One turn moves every row onto another: examples first, then more rows asked:
ruv: [-12  18 -10   2 -17 -19  -5  -2   6 -18   7   9  -2   9]
zetib: [ -3 -13  -1 -10  10   5  -4   9  -4  -6 -14  12   9  19]
fodi: [ -4   3 -11  -7   6  -7 -12  -2  -9   7  24  -3  24  -2]
siz: [ -5  12  -3   1  19 -16  -5  -2 -10  -4  25  -2  10  -2]
gura: [ 25   3   9  11 -17 -15  31 -28  -6  18 -17   8  -1   6]
nur: [ 13  17 -21  11   4  11 -24 -10 -17   1  13   3 -17   7]
gabiv: [ -1  15 -10  -7  13 -13  -7   3 -18   1  26   7  12  -2]
beru: [ 36  11   7   0 -12   1  32 -25 -11  27  -4  13  -9  10]
sozod: [ 26  30  16 -10 -29   6  16 -12  -1  12  -9  16  24   3]
Nagi: [ 33   2   6   2 -16   4  24 -35 -23  15 -13  11  -8   3]
Lita: [ -9   1  -2  -1 -23  -6  -2  -4   3 -11  18   8 -16   4]
tak: [ 34  26   9 -10 -16  -6   6  -7  -4  17 -25   4  28   2]
rute: [ 16   5  31   4   8  -9   7 -20  16  19 -15  15  17  21]
linub: [ -3   5 -16  -8 -12 -11   5  -5   4 -15  25  16 -10   6]
Lutid: [ 42  23  14 -21  -2 -13  -4 -39  -8  22  -2   7   2  10]
dudid: [ -8   2  -5   1  14 -23 -21  -6 -20   9  11   4  11   4]
Boz: [ 20  25  23  -8  -5   5   9 -14  -1  -4 -34   4  -3  28]
demef: [  8   3 -31  14  -1   6 -14   0 -13   0   0  15 -12  12]
Nes: [ 43  21  12  -6 -12   3  20  -9   9  14 -12  13  22  -3]
popi: [ 14  10 -17   0   5   6 -20   0 -14   1  17  23 -20   6]
fufab: [ -6   7 -14  -9  -9  -2  -1  -6  14 -13  21  14 -10  16]
zopa: [ 13   2 -14  -1   9  10 -22   6 -19  -1   9  12 -17   5]
pese: [ 29   7  22  -1  -6   0  29 -29 -13  27  -7  16  -8  15]
rin: [ 38   7   3   7  17   1  10 -25   2   2 -30  -2  12   7]
derad: [  0   1  12  14  17 -13  -6 -10  -6 -21  -7   4 -16   8]
tosa: [ 41  30  14 -10 -21  -5  15  -9   6  14  -6  10  16  -5]
Rumu: [ 37  25  18  -2  -4 -11 -11 -45  -5  19   1  14  15   5]
deta: [ 42  32  18 -19  -1  -7  -3 -40  -7   7 -10   6   4  12]
kema: [ 32  27  11  -2  -7 -12 -10 -42  -3  24 -14  12  -1  23]
Gevet: [ -2  22 -12  11  22   4 -12 -12  13 -10  -2  10  11  25]

Rumu -> fodi
popi -> Lutid
siz -> Nes
Now find these:
demef -> kema
Boz -> derad

One turn moves every row onto another: examples first, then more rows asked:
bele: [  0  23   4  -5  10  10 -22  11  24  -5  -6  14  25  -4  -5  10  30  -5]
pap: [-15 -15  24  11   2  13  -3 -37  10  -1   1 -20  -4 -19   6   4 -26   8]
risit: [ -7 -16  23  16   0   5  -2 -39   2   2   4 -12  -7 -22   2   4 -23   7]
dode: [ -3 -43   5  15 -10  27  11  -9  11 -10  10  22   9  -6  13   5  -3  -5]
Mozer: [ -5 -42   5  17 -10  27   9  -7   7 -14   7  21   4  -6  15   4  -4  -4]
zizu: [ -6 -13  24  17  -1  10  -5 -35   9  -2   0 -13  -4 -26   2  10 -30   6]
gona: [-11 -19  17   8   2  12  -2 -43   3  -2   7 -11   0 -23   2   3 -27   9]
famel: [ -4 -14  11   5   4  -2   1 -44  -6 -12   4 -23   3  -5   2  12 -21  -3]
Dedem: [-14  10   0 -17   0  10 -24  12  28  -2  -9   9  14   8   2   3  28  11]
luda: [  7  12  11   1 -24  17  15   0  13 -23  14  25  11 -25  10   7  19  -4]
Luf: [ -2  23   5  -4  13   4 -21  12  22   2   0  11  26  -6  -3   6  27   9]
Zag: [ -5 -19  13  14   2   3 -10 -44  -2 -15  -2 -24   3 -10   5  15 -19  -1]
kelap: [  3  22   9  -7  12   2 -22   8  25  -8  -5  12  19   0 -10   8  28   2]
rizi: [ -9 -17  17  20  -5  13  -4 -40   3  -7   6 -16  -2 -23   6   3 -25   4]
rig: [-19  11   3 -20   4  14 -24   9  22   1  -6   3  18   8  -3   8  29  10]
lelof: [ -3  22   3  -3   7  11 -26   4  26  -2  -8  10  14  -9  -8   7  35   1]
Teron: [ -1  20  13  -9   9   5 -26  12  24  -5  -4  15  25  -9  -4   6  26   4]
Pena: [ -2   7  -4 -16 -24  14  16  -2   8 -31   8  18  14  -8  20  14  19   4]
sapel: [-14  15  -3 -14   2  17 -25   3  25  -2 -13   8  15   1  -1   7  35   7]
Kuv: [ -2   3  -8 -17 -24  17  14  -3   5 -31   8  18  10  -5  18  15  22  -1]
Vadiz: [  2  20   8  -2   8   3 -25  15  29  -2  -3  11  15  -6  -6   2  27   3]
savar: [-23  11   8 -16   3  20 -22   5  22   2  -6  14  17   5   1   2  31  12]
tukog: [-10 -20  22  18  -2  15  -8 -41   2  -7  -3 -20  -2 -16   5   8 -21   4]
zet: [-15  13   3 -14   3  22 -20  11  24  -1 -12  13  23   3   3   8  30   5]
zoguv: [ -8 -19   5   0   0  -2  -7 -41   3 -15  -1 -23   4  -5   9  19 -26   3]
von: [ -3  22  12  -4  12   6 -25  10  23   2   1   7  18  -7 -12   6  29   1]
Rone: [  7  16   9   0 -20  15  17   1  12 -26  12  24  11 -25  13   8  16   1]
Vuba: [-14  11   7 -21   3  13 -25  11  23  -5  -9  13  25   3   3   6  26  11]
fode: [ -1   2  -4 -16 -28  14  14  -4   9 -32   9  16  15  -6  18  13  21  -1]
zilup: [-11 -14  24  12  -1  16   5 -40  -1  -1   2 -15  -4 -15   2   4 -24   6]
vitef: [ 11 -38  -6  20   1   6   6 -10   3 -19  16  18  16  -4   6  12  -3 -13]
zem: [-16  14   1 -14   7  12 -19  11  22   3  -5   9  25   4   4   5  27  17]
dipam: [ -3 -44   3  19  -6  24   9  -7   6  -9  11  22  10  -6  11   5  -5  -2]
viz: [ -8 -19   3  10  -4   3  -6 -44  -1 -16   6 -22   5 -10   9  10 -23   1]
Vadi: [ -9 -15   6  10   5  -3   1 -39   0 -14   5 -22  10 -10   2  12 -29   8]
kivo: [  9  14  10   2 -19  19  14   2  10 -23  12  27   6 -26   9   9  20  -5]
ladir: [-15  12  11 -17   3  17 -19  10  26  -2 -12  13  15   8  -3   3  28  14]
zabi: [-14 -15  18  16   2  10   3 -35   4  -5   3 -17   5 -19   2   4 -31  13]
Melam: [ 14 -36  -3  18  -1   6   7 -12   8 -21  16  17  16  -6   7  13  -1 -18]
noli: [ -8 -21   5   3   1  -6  -5 -44  -3  -8   2 -21   1  -6   8  12 -20   4]
veku: [ -7 -14  10   5   7  -5  -7 -41   4 -14   5 -28   3 -10   5  14 -23   0]
Gak: [ -6 -19   5   3   5   0  -4 -47  -1 -11   9 -17   6 -14   2  11 -25   2]
pufi: [ -2  23   6  -4  14   0 -26   3  20  -6   4  13  21  -3  -9   6  32  -2]
mebep: [ 13 -34  -4  20   0   4   5 -11   4 -26  13  16  11  -6   8  13  -2 -17]

Vuba -> gona
von -> veku
zem -> zabi
Now find these:
Mozer -> kivo
zilup -> Vadiz
savar -> zizu
noli -> ladir
dode -> luda
bele -> viz
sapel -> tukog
Rone -> vitef

